One hidden turn or mirror swaps the rows below in pairs. Which row is each named row swapped with?
q870: [-1.83  1.26  2.42 -2.08 -0.98 -1.71 -1.72  0.33  0.87  0.53  1.63 -2.30
  0.21 -1.46 -1.04  0.36 -0.04  0.28 -0.32  0.80 -1.10 -1.50  0.90  0.09
  1.05]
q968: [-0.90 -0.59  2.81 -0.66 -1.29 -0.25 -0.90 -0.86  0.15  1.21  0.75 -1.42
 -2.21 -0.02  0.99  1.50 -0.06 -1.16  2.21  0.31 -1.39 -1.36  2.97 -0.31
  0.42]
q927: [-1.10 -0.59  1.98 -0.01 -0.20  0.29  0.44 -1.64  0.22 -1.72  0.08 -1.24
 -0.25 -0.69 -2.44  0.56  0.76  1.40  0.98  0.22 -0.02 -1.44  0.72 -1.75
  0.93]
q398: [ 0.54 -1.05  0.74 -0.56 -0.85 -0.30 -0.13  0.42 -1.14  0.83  1.02 -2.53
 -2.40 -0.38 -2.64  0.53  1.23  0.76 -0.02 -1.00 -1.74  2.02  0.31 -1.56
 -0.21]
q38: [-2.20  0.22  2.21 -0.29  0.40 -0.87  0.24 -1.26  1.39 -0.86  1.11 -0.14
 -0.29 -1.35 -0.69  0.16 -0.44 -0.24  0.37  0.47 -2.34  1.61 -0.31 -1.33
  1.35]
q751: [ 1.08 -1.12  0.76 -0.75 -1.49 -0.77 -0.83  0.13 -1.81  0.34  0.93 -1.45
 -2.00 -0.61 -1.77  1.07  1.98  0.46 -0.32 -1.13 -2.03  1.87  0.82 -1.80
  0.23]
q123: [-0.72 -0.18  2.11 -0.82 -0.75 -0.59 -1.69  1.08 -1.31  1.25 -0.37 -1.79
 -0.41 -1.24  1.07  1.56 -0.16 -0.37  1.58 -0.66 -1.12 -0.41 -1.86 -2.30
  0.53]
q722: [-0.05  0.07  1.20  0.60 -1.61 -1.08 -0.87 -0.89  0.77  1.34  0.56 -1.66
 -1.25 -0.97 -1.48  0.65  0.34  1.65  1.24 -2.07 -1.12 -0.35  0.90  1.02
 -2.77]
q610: [ 0.29  0.25  1.69 -1.64 -0.81  0.33 -0.64 -1.68 -0.27  0.90  1.43 -0.84
 -1.67 -2.75 -0.50 -0.16 -0.89  1.58  2.29 -1.44 -4.29 -0.13 -0.47 -0.22
  0.93]
q681: [ 0.57  0.06  1.44 -1.02 -2.14  0.80  0.24 -0.66  2.22  1.90  0.48 -0.50
 -0.38 -2.80 -0.37  0.55  1.94  1.05  1.67 -0.33 -1.92 -1.36 -0.06 -1.14
  0.49]
q58: [-0.29  0.10  1.58  0.48 -0.73  2.25 -2.26 -1.03  0.01  0.74  0.89 -0.41
 -2.72 -1.67 -2.87  0.09 -0.41  0.21  0.45 -0.80 -1.35 -1.42 -0.30 -0.03
 -0.08]
q486: [-1.19 -0.88  2.41 -0.46 -1.04 -0.58 -1.68 -0.37  0.95  0.35  1.00 -1.42
 -2.24  0.10  0.85  1.54 -0.78 -1.37  1.21  0.34 -1.76 -0.94  2.88 -0.76
  0.03]
q274: [ 0.87 -1.24  0.90 -0.26 -0.59 -0.08 -0.25  0.41 -1.45  0.77  1.40 -1.90
 -2.34 -1.08 -1.72  0.52  1.62  0.81 -0.20 -2.18 -1.77  1.60  0.26 -2.03
 -0.06]
q550: [-0.62  0.85  2.60  0.08 -0.09  1.65 -2.05 -0.94  0.35 -0.11  1.57 -0.16
 -3.07 -2.16 -2.86 -0.13  0.41  0.24  0.36 -0.43 -1.12 -1.14  0.25 -0.69
  0.13]
q646: [ 1.13 -0.51  1.24 -0.73 -1.19 -0.41 -0.76  0.27 -2.11  0.04  1.46 -2.00
 -1.70 -0.89 -2.59  0.40  0.98  0.00  0.24 -0.89 -1.83  1.73  0.92 -2.88
  0.42]
q963: [-1.15 -0.40  2.22 -0.92 -1.82  0.39 -1.70  0.29 -1.36  1.26  0.39 -2.13
 -0.17 -0.66  1.53  2.13  0.01  0.07  1.48 -0.49 -1.18 -0.78 -1.10 -2.20
  1.34]
q170: [-2.47  0.32  2.56  0.41  0.05 -1.40 -0.20 -1.29  1.29 -0.79  0.54  0.25
  0.13 -1.30 -1.27  0.34  0.00 -0.02  0.66  0.52 -2.42  1.17 -0.35 -2.00
  0.51]
q841: [-1.35 -1.17  1.12 -0.21 -0.40  0.13  0.69 -1.89  1.18 -0.96  1.20 -1.63
  0.27 -0.16 -2.47  1.41  0.43  2.25  0.71 -0.15 -1.30 -1.13  0.82 -1.49
  0.61]
q796: [ 0.50  0.44  1.47 -1.76 -2.29  0.34 -1.18 -0.31  1.02  1.32  0.96  0.03
 -0.11 -3.06 -0.03 -0.38  1.92  1.35  1.95 -0.81 -1.30 -1.91  0.56 -1.08
  0.66]
q992: [-2.39  0.73  2.52 -0.20  0.85 -1.19 -0.03 -0.88  1.73 -0.55  0.96 -0.43
 -0.24 -1.71 -0.34 -0.02  0.05 -0.23  0.71 -0.21 -2.46  0.88 -0.51 -1.41
  0.77]
q462: [-1.30 -0.72  1.92 -0.74 -1.27 -0.79 -2.58  0.30 -1.18  1.52  1.07 -1.59
 -0.69 -0.33  1.84  1.41  0.19 -0.26  1.66 -0.15 -1.71 -0.52 -1.44 -2.29
  0.29]
q237: [ 0.69 -0.34  0.92 -0.29 -1.55  0.33 -0.75  0.35 -1.22 -0.25  1.08 -1.99
 -1.47 -1.01 -2.49  0.81  1.76  0.64 -0.56 -1.11 -1.70  1.91  0.64 -2.30
 -0.34]
q875: [ 0.24 -0.01  1.97 -1.57 -0.12 -0.20 -0.72 -1.05  0.22  1.55  1.70 -0.97
 -1.64 -2.84 -0.50 -0.09 -0.90  1.91  2.88 -1.21 -3.45  0.12 -0.10  0.16
  1.17]
q417: [-1.60 -0.76  1.66 -0.50 -1.24 -0.60 -2.07  0.31 -1.36  1.42 -0.14 -1.58
 -1.01 -0.71  1.92  1.63  0.30  0.37  1.39 -0.45 -1.40 -0.17 -1.31 -2.26
  0.77]
q266: [-1.23 -0.22  2.88 -0.27 -1.10 -0.25 -0.86 -0.46  1.36  0.91  0.58 -1.41
 -2.13  0.65  0.32  1.33 -0.28 -1.11  1.33  0.62 -2.33 -0.98  2.90 -0.71
  0.02]
q633: [ 0.52 -0.53  0.97 -1.73 -0.95 -0.55 -1.17 -0.17 -1.95  0.56  0.78 -2.83
 -1.95 -0.57 -2.72  0.90  1.40  0.81  0.58 -1.42 -1.71  1.42  0.43 -2.37
 -0.34]
q98: [-1.52  1.77  1.98 -1.98 -0.93 -1.42 -0.77  0.23  0.38  1.14  1.36 -1.07
  0.38 -1.75 -1.53 -0.40  0.27  0.75  0.34  0.14 -0.97 -0.84  0.00  1.07
  0.31]
q200: [-0.72 -0.36  2.92 -0.78 -0.02 -0.34 -1.24 -1.18  0.64  0.66  1.45 -2.03
 -2.30  0.47 -0.15  0.72 -0.08 -1.42  2.55  0.66 -2.45 -1.51  2.38 -0.80
  0.05]
q849: [-0.56  0.44  2.33  0.26  0.25  1.29 -2.31 -1.82  0.68  0.18  1.68 -0.77
 -3.43 -1.58 -2.21  0.17 -0.24  0.43  0.95  0.09 -1.58 -1.67 -0.03 -0.84
  0.98]
q791: [ 0.75 -0.81  0.48 -0.68 -0.80 -0.17 -0.56  0.29 -1.93  0.44  1.20 -2.11
 -1.97 -0.45 -1.74  0.33  1.51  1.02 -0.12 -0.93 -1.96  2.12  1.14 -1.83
 -0.02]
q578: [-1.83  1.73  3.14 -2.25 -0.77 -0.92 -0.86  0.30 -0.04  1.01  1.42 -1.63
  0.00 -1.82 -1.22  0.02 -0.14  0.84  0.74  0.14 -0.60 -1.73  0.37  0.35
  0.73]
q346: [-1.55 -0.75  1.83 -0.57 -0.94  0.31 -1.09 -2.05  0.68  1.09  1.02 -1.48
 -0.83 -0.17  0.04  1.93  0.30 -2.13  2.05  0.60 -2.03 -0.84  2.31 -0.52
  0.54]
q426: [-1.50 -0.48  2.30  0.39 -0.96 -0.71 -1.24 -1.36  1.18  1.15  1.66 -1.99
 -1.73  0.53  0.34  1.47  0.68 -0.93  2.05  0.43 -1.85 -1.68  2.51 -0.70
  0.33]
q450: [ 1.01 -1.03  0.74 -0.85 -1.81 -0.07 -1.23 -0.20 -1.76 -0.06  1.02 -1.88
 -2.53 -1.11 -1.99  0.74  2.05  0.78  0.68 -1.72 -1.71  1.73  1.14 -1.59
 -0.04]
q595: [-1.24 -0.20  1.43 -1.04 -1.17  0.05 -1.97  0.62 -1.13  1.85 -0.07 -1.16
 -0.78 -0.21  0.94  1.83  0.44 -0.80  1.59  0.23 -0.76  0.15 -1.18 -2.91
  0.36]
q798: [-1.04  0.87  1.47  1.03 -0.74  1.30 -2.06 -1.09  0.81 -0.09  1.17  0.13
 -2.94 -1.73 -2.60  0.40  0.88 -0.25  0.37  0.21 -0.89 -1.01  0.26 -0.60
  0.28]
q48: [-0.80 -0.67  1.58 -0.12 -1.86 -1.12 -1.19 -0.18 -0.01  0.55 -0.05 -1.23
 -1.88 -1.21 -1.48  0.71 -0.37  0.52  0.59 -2.89 -1.69  0.18  1.37  1.19
 -2.20]
q394: [-2.46  0.60  2.09  0.39  0.49 -1.32 -0.03 -1.12  0.95 -0.91  1.39  0.28
 -0.72 -1.42 -1.29  0.03  0.03 -0.16  1.38  0.64 -2.68  1.30 -0.09 -0.98
  0.80]
q964: [-1.84 -0.55  2.66 -0.62 -1.51 -0.33 -1.07 -0.82  0.58  0.29  1.19 -1.12
 -2.07  0.47  0.16  1.82 -0.40 -1.37  1.79  0.69 -2.52 -1.03  2.76 -1.21
  0.13]
q989: [ 0.34  0.44  1.85 -1.18 -0.59  0.46  0.14 -1.39 -0.69  1.14  1.89 -0.55
 -1.87 -2.67 -1.17 -0.29 -1.28  1.43  2.31 -1.03 -3.84 -0.24  0.50 -0.47
  0.81]
q370: [-1.55 -0.80  1.20  0.59  0.17  0.07  0.75 -2.11  0.77 -0.85  1.34 -1.97
  0.38 -0.26 -2.05  1.13  0.43  2.02  0.92 -0.09 -1.71 -0.72  0.48 -1.90
  0.18]
q25: [-0.11  0.06  0.71 -0.43 -2.13  0.74 -0.55 -0.74  1.55  2.29  1.73 -0.42
  0.21 -2.54  0.16  0.36  1.60  1.53  2.09 -0.86 -2.60 -1.43  0.08 -1.59
  0.15]
q144: [-0.61 -0.31  1.95 -1.00 -1.35 -0.60 -1.11 -0.28  1.07  1.12  0.08 -1.28
 -1.37 -1.18 -1.41  0.56 -0.16  1.27  0.96 -3.17 -1.61  0.51  0.88  0.66
 -2.49]
q270: [-0.70  0.63  0.83 -1.06 -2.40  0.91 -1.58 -0.12  1.74  1.08  0.89  0.11
 -0.67 -2.21 -0.33 -0.88  1.35  1.54  1.63 -1.14 -2.19 -1.76  0.06 -1.60
  0.90]
q223: [-0.49 -0.02  2.26  0.28 -1.38 -1.29 -1.14 -0.55  0.40 -0.02 -0.17 -1.18
 -1.82 -1.32 -1.37  0.60  0.51  1.00  0.68 -2.46 -1.04  0.63  1.30  0.36
 -2.73]
q808: [-0.85 -0.92  2.27 -0.06 -0.38  0.01  0.14 -2.78  0.30 -1.52  1.39 -1.33
  0.82 -0.32 -2.11  0.94  0.48  1.57  1.11  0.04 -1.35 -1.45  0.26 -1.85
  0.13]
q222: [-1.32 -0.64  1.86 -0.82 -1.31 -0.44 -1.61  0.56 -0.96  0.66 -0.30 -1.60
 -0.46 -0.34  1.75  2.28  0.16 -0.21  1.70  0.26 -0.28  0.13 -0.88 -1.93
  0.66]
q294: [-0.23  0.44  1.16 -0.46 -1.92 -0.94 -1.31 -1.65  1.19  0.83 -0.28 -2.09
 -1.18 -2.23 -1.59  1.35 -0.22  1.51  1.12 -1.86 -1.62  0.43  0.84  0.09
 -2.76]
q983: [ 0.82 -0.96  0.42 -0.32 -1.82 -0.11 -0.66  0.58 -1.96  0.24  0.71 -2.31
 -1.67 -0.87 -2.29  0.47  1.38  0.93  0.09 -1.38 -1.76  1.32 -0.26 -2.00
 -0.38]
q864: [-0.96  1.24  2.37 -2.67 -0.79 -1.01 -1.58 -0.20 -0.04  0.96  1.56 -2.37
  0.32 -1.62 -1.02  0.25 -0.16  1.56  0.85 -0.32 -0.46 -1.79  0.77  0.92
  0.93]
q239: [-1.41 -0.21  1.32 -0.57  0.16  0.70  0.18 -1.20  0.69 -1.54  0.57 -1.65
 -0.11  0.34 -2.13  0.02 -0.07  2.07  0.88  0.02 -1.18 -1.31  0.69 -1.50
  1.20]
q88: [-1.54 -0.64  1.85 -0.52 -1.19 -1.00 -0.97  0.76 -1.67  1.01  0.96 -1.47
 -0.49 -0.44  1.85  1.66  0.04 -0.09  0.88  0.04 -1.06 -0.55 -1.03 -2.62
  0.60]
q142: [-0.66 -1.06  1.75 -0.94 -1.24 -0.30 -2.09  0.67 -0.82  1.21  0.86 -2.07
 -0.43 -0.06  1.37  1.38  0.49 -0.39  1.06  0.21 -0.89 -0.16 -0.99 -3.00
  1.19]
q285: [-1.07  0.43  2.17  0.08 -1.86 -1.59 -1.08 -0.50  0.89  1.38 -0.02 -0.97
 -1.57 -1.44 -1.79 -0.32 -0.04  0.76  1.55 -2.12 -1.17  0.41  0.34  0.39
 -2.53]
q730: [-0.72 -0.16  2.44  0.10 -1.73 -0.94 -1.60 -0.66  0.39  0.83 -0.08 -1.16
 -1.33 -0.69 -1.42  0.48 -0.19  1.10  0.86 -2.97 -2.25 -0.13  1.18  0.60
 -2.62]
q204: [-0.34 -0.28  0.75 -0.91 -2.47  0.73 -1.01 -0.79  2.06  1.58  1.44  0.20
 -0.10 -2.39 -0.10  0.82  1.48  1.57  1.69 -0.81 -2.19 -1.82  0.09 -1.31
  0.09]
q801: [ 0.91 -0.15  1.84 -1.67 -0.36  0.54 -0.38 -1.10 -0.18  1.56  1.19 -1.16
 -1.34 -2.74 -0.64  0.03 -0.80  1.61  2.59 -1.01 -4.16 -0.52  0.41 -0.21
  0.92]
q551: [-0.58 -1.12  1.94 -0.50 -0.86 -0.52 -1.92  0.41 -1.38  1.08 -0.22 -1.34
 -0.98 -0.37  1.78  2.23 -0.14  0.22  0.86 -0.15 -0.82 -0.28 -1.39 -1.96
  0.89]

q266 is swapped with q730
q633 is swapped with q595
q551 is swapped with q751
q610 is swapped with q38
q370 is swapped with q25
q722 is swapped with q426
q204 is swapped with q841
q870 is swapped with q58
q992 is swapped with q989
q48 is swapped with q486
q200 is swapped with q285

